(in the rows, 128 means zero)
Named turns come first, each shown by rows before and after it. Which turns, in which order, take the first row of each pair that follows to the second? Write the first one first, as in the answered first pair.
turn N:
[119  89 120 165 165 126 120  88 143 131 103 137 114  92 111 173 168  79
 135 135  88 123 115  98] -> [125  99 130 161 180 137 160 111 119 120  92 133 113  97 139 165 186  88
 128 115  88 153 135 107]
[114 150 129 125  81 139 115 139 122 179 124 135 127 124  91 107 114 141
 141 114  85  99 154 121] -> [117 143 122 134  89 134 123 145 128 182 114 116 127 124  89 110 121 128
 140 112  84  99 162 111]
[ 93 102 124 131 149 123 131 142 137 141 106  68 137 120  76 155 142  89
 162 149 140 110 100 110] -> [ 98 127 142 122 165 134 180 176 108 124  91  72 136 125 118 136 147 106
 160 126 134 156 116 124]
[138 122 128 126 134 122 143 154 116 118 124 125 132 125 138 129 120 138
 120 123 142 132 144 113] -> [137 123 132 118 126 120 129 148 112 117 138 144 125 123 136 127 115 144
 122 129 139 132 140 120]
turn E:
[148 135 164 136 128 126 147 168 103 137 121 130 113 131 162 112 125 128
 112 132 108 128 147 110] -> [145 121 142 152 129 112 142 165 123 143 111 102 119 136 135 118 112 110
 110 138 115 104 150  91]
[130 134 122 140 166 131 158 154 130 106  90 128 122 144 135 106 153 137
 132 129 120 158 153 130] -> [126 111  96 150 152 117 142 135 159 115  88 114 123 156  97 115 122 139
 125 138 140 123 154 106]
[123  64 109 157 138 124 146 133 166 142 125  54 124 147  85 107 111 113
 110 144 119 115 163 116] -> [118  78 130 124  89 133 118 108 132 127 174 138 101 153  98  87  74 179
  93 151 133 138 156 135]
turn D:
[130 124 125 116 130 140 112 130 128 120 125 131 141 121 126 129 135 116
 129 143 129 119 107 128] -> [127 125 124 124 137 142 117 128 129 114 118 123 142 117 122 132 136 112
 128 139 126 116 110 129]
[123 103 135 150 169 154 140 114 116 124 113 138 124 107 127 144 158 120
 129 134  97 153 128 126] -> [129 117 140 137 152 158 141 118  97 117 123 159 118 114 141 135 149 139
 128 130 104 162 125 133]
[147 124 129 116 116 125 168 178 127 155 100  91 124 172 150 112  56 103
 131  71 141 189 143 135] -> [153 137 137 103  97 122 150 173 119 158 121 105 121 178 151 104  45 115
 131  75 146 185 142 147]
[129 118  98 135 120 120 138 115 159 139 132 105 160 135  89 125 111 131
 108 128 137 106 114 113] -> [127 113 101 144 140 124 164 121 153 133 117 103 154 134 102 132 126 125
 102 119 130 126 124 110]

(two turns a pair)
[129 130 128 112 125 133 141 123 112 117 147 146 126 129 139 116 125 160
 105 136 131 152 133 137] -> [125 110 106 143 145 118 141 121 146 132 121  95 141 136 112 131 133 124
 114 137 135 125 140 117]
E E
[138 129 138 134 126 139 112  93 108 124 118 146 116 122 132 148 173 121
 126 121  75 132 102 137] -> [135 114 117 143 117 128 106  85 126 131 117 134 121 121 111 153 164 114
 125 131  86 116  99 120]
N E
[135 136 126 114  93 101 124 153 146 146 139  84 151 160 103  94  74 139
 147 128 191  93 136 126] -> [133 136 137 101  80 108 124 142 120 130 158 130 134 150 119  92  67 174
 136 128 189 114 134 134]
D E
[141 147 123 150 154 138 179 148 105 130  98 101 140 135 161 137 149 122
 107 123 124 170 149 119] -> [128 129  99 158 138 122 186 124 121 135 101 102 133 149 132 144 110 140
  93 136 147 156 161 100]
E D
[103  89 101 124 113 124  88  72 152 128 133 158 120 130  97 145 105 137
 112 147 149  88 111 108] -> [103 103 128 109 121 140 109  78 112 108 143 202 106 123 140 141 124 163
 105 137 132 132 112 123]
D E
[125 124 113 112  69 117 117 121 151 139 153 142 135 190  95 101  65 173
 135 152 168 103 152 127] -> [143 161 150  90  71 137  81 144 127 131 169 149 142 177 131  85 105 159
 162 142 141 112 127 177]
E D
[150 140 127 133 149 120 116 160 132 145 132  79 150 121 114 111 131 124
 141 143 158  93 106 119] -> [140 127 113 133 127 113 118 139 134 143 143 107 135 130  96 115  95 151
 122 152 176  96 113 107]
D E
[122 126 134 132 117 129 161 136 109  99 104 170 126 148 183 137 132 148
 122 130 135 164 134 112] -> [118 114 125 132  82 110  85 103 141 117 137 168 132 148 137 139 108 139
 137 158 150 103 111 111]
D N
[119  82 101 160 135 136 111  89 139 121 109 114  98 118  97 146 122 129
  98 128 135 112 150  98] -> [133 119 136 142 157 160 136 117 101  99 109 139  94  99 156 131 162 135
 106 109 103 162 151 135]
E E
[ 95 150 170  96  94 165 165 149  88 128 143 170  90 122 129 125  87 177
 169 106 163 129 118 115] -> [107 168 182 100 117 171 170 182  82 128 127 135 105 115 149 113 124 148
 187  95 147 132 114 129]
E D
[129 104 146 126 115 109  77  98 138 159 155 126 128 128  91 150 104  94
 114 133 136  89 106 121] -> [143 134 181 115 152 138 112 142 107 137 134 123 132 114 149 140 164  82
 131 109 104 132 105 154]
E E
[125 109 135 117 163 170 175 117 165  99  89 181 102 127 164 138 158 151
 137 126 138 139 143  77] -> [134 115 140 120 176 173 173 138 168 105  80 150 117 124 176 128 182 130
 146 122 130 131 141  86]
D E
[131 150 132 109 136 111 160 127  95 125 122 127  96 141 131 143 116 150
 135 112 127 163 154 126] -> [134 153 141 117 146 117 147 131  96 126 117 116 105 125 139 148 151 130
 146 111 106 160 141 139]
N E
[119 101 112 136 119 116 115 102 145 135 138 140 126 128  96 147  99 134
 122 144 143 111 121  99] -> [125 110 128 131 114 123  94  98 136 130 153 161 120 112 106 143 114 136
 128 145 132 110 101 118]
E N
[119 163 187 146 133 163 154 118  60  93 131 170 109 123 139  87 145 173
 129 109 139 195 167 132] -> [115 132 158 147  93 124  40  70 128 127 162 144 127 130  59  97 111 142
 152 148 157  91 126 121]
D N
[ 69  90 109 147 161 148  87  63 115 115 172 201  95 114 126 144 105 173
  86 120 116 142 105 116] -> [ 66  73  81 182 188 132  98  76 158 138 132 125 114 118  95 163 120 116
  96 124 120 108 112  87]
D N
[118 111 149 132 132 136 126  95 114 114 142 198 104 107 136 148 138 138
 114 142 112 159 121 126] -> [116  92 127 153 135 119  96  87 155 135 129 156 120 108  96 159 133 103
 129 156 119 113 111 106]
D N
[114 130 122 116 132 123 113 140 136 130  88  83 139 141 127 140 107 118
 139 135 174 112 135 136] -> [116 131 122 111 119 125 122 139 126 122  86  94 135 147 134 133  92 133
 130 126 180 120 145 136]
N E
[128 135 132 125 124 128 146 145 121 112 128 133 142 130 156 119 141 126
 140 129 128 151 125 148] -> [129 134 134 135 129 129 134 147 130 121 122 114 146 124 148 122 153 106
 150 137 119 139 113 146]
N E
[127 171 159  97 101  91 118 115  97  94 133 138 154 170 149 147 128 160
 156  78 135 134 125 203] -> [131 170 156 105 113  90  95 123 112 104 122 108 169 168 143 149 142 129
 177  87 129 109 114 207]
D E
[114  94 136 106 125 110 151 115 114 113 109 116 160 159 153 120 153 117
 121 152 113 144 123 131] -> [108  85 129 101 109 104 137 100 118 114 121 135 152 165 141 124 134 134
 115 162 125 138 119 123]
E E
[142 144 148 153 121 149 121 140 118 123 132 114 124 125 131 124 161 111
 141 120 108 126 106 135] -> [135 136 133 166 132 136 144 146 131 132 117  91 131 142 119 125 149 110
 135 116 120 126 120 119]
E N
[102 113 130 140 119 119 118 135 159 152 122 125 100 132  82 147  91 129
  87 136 174 103 133  95] -> [101 127 141 121 112 132 147 146 126 132 128 154  93 144 114 132  88 162
  79 128 179 134 144 100]
N E
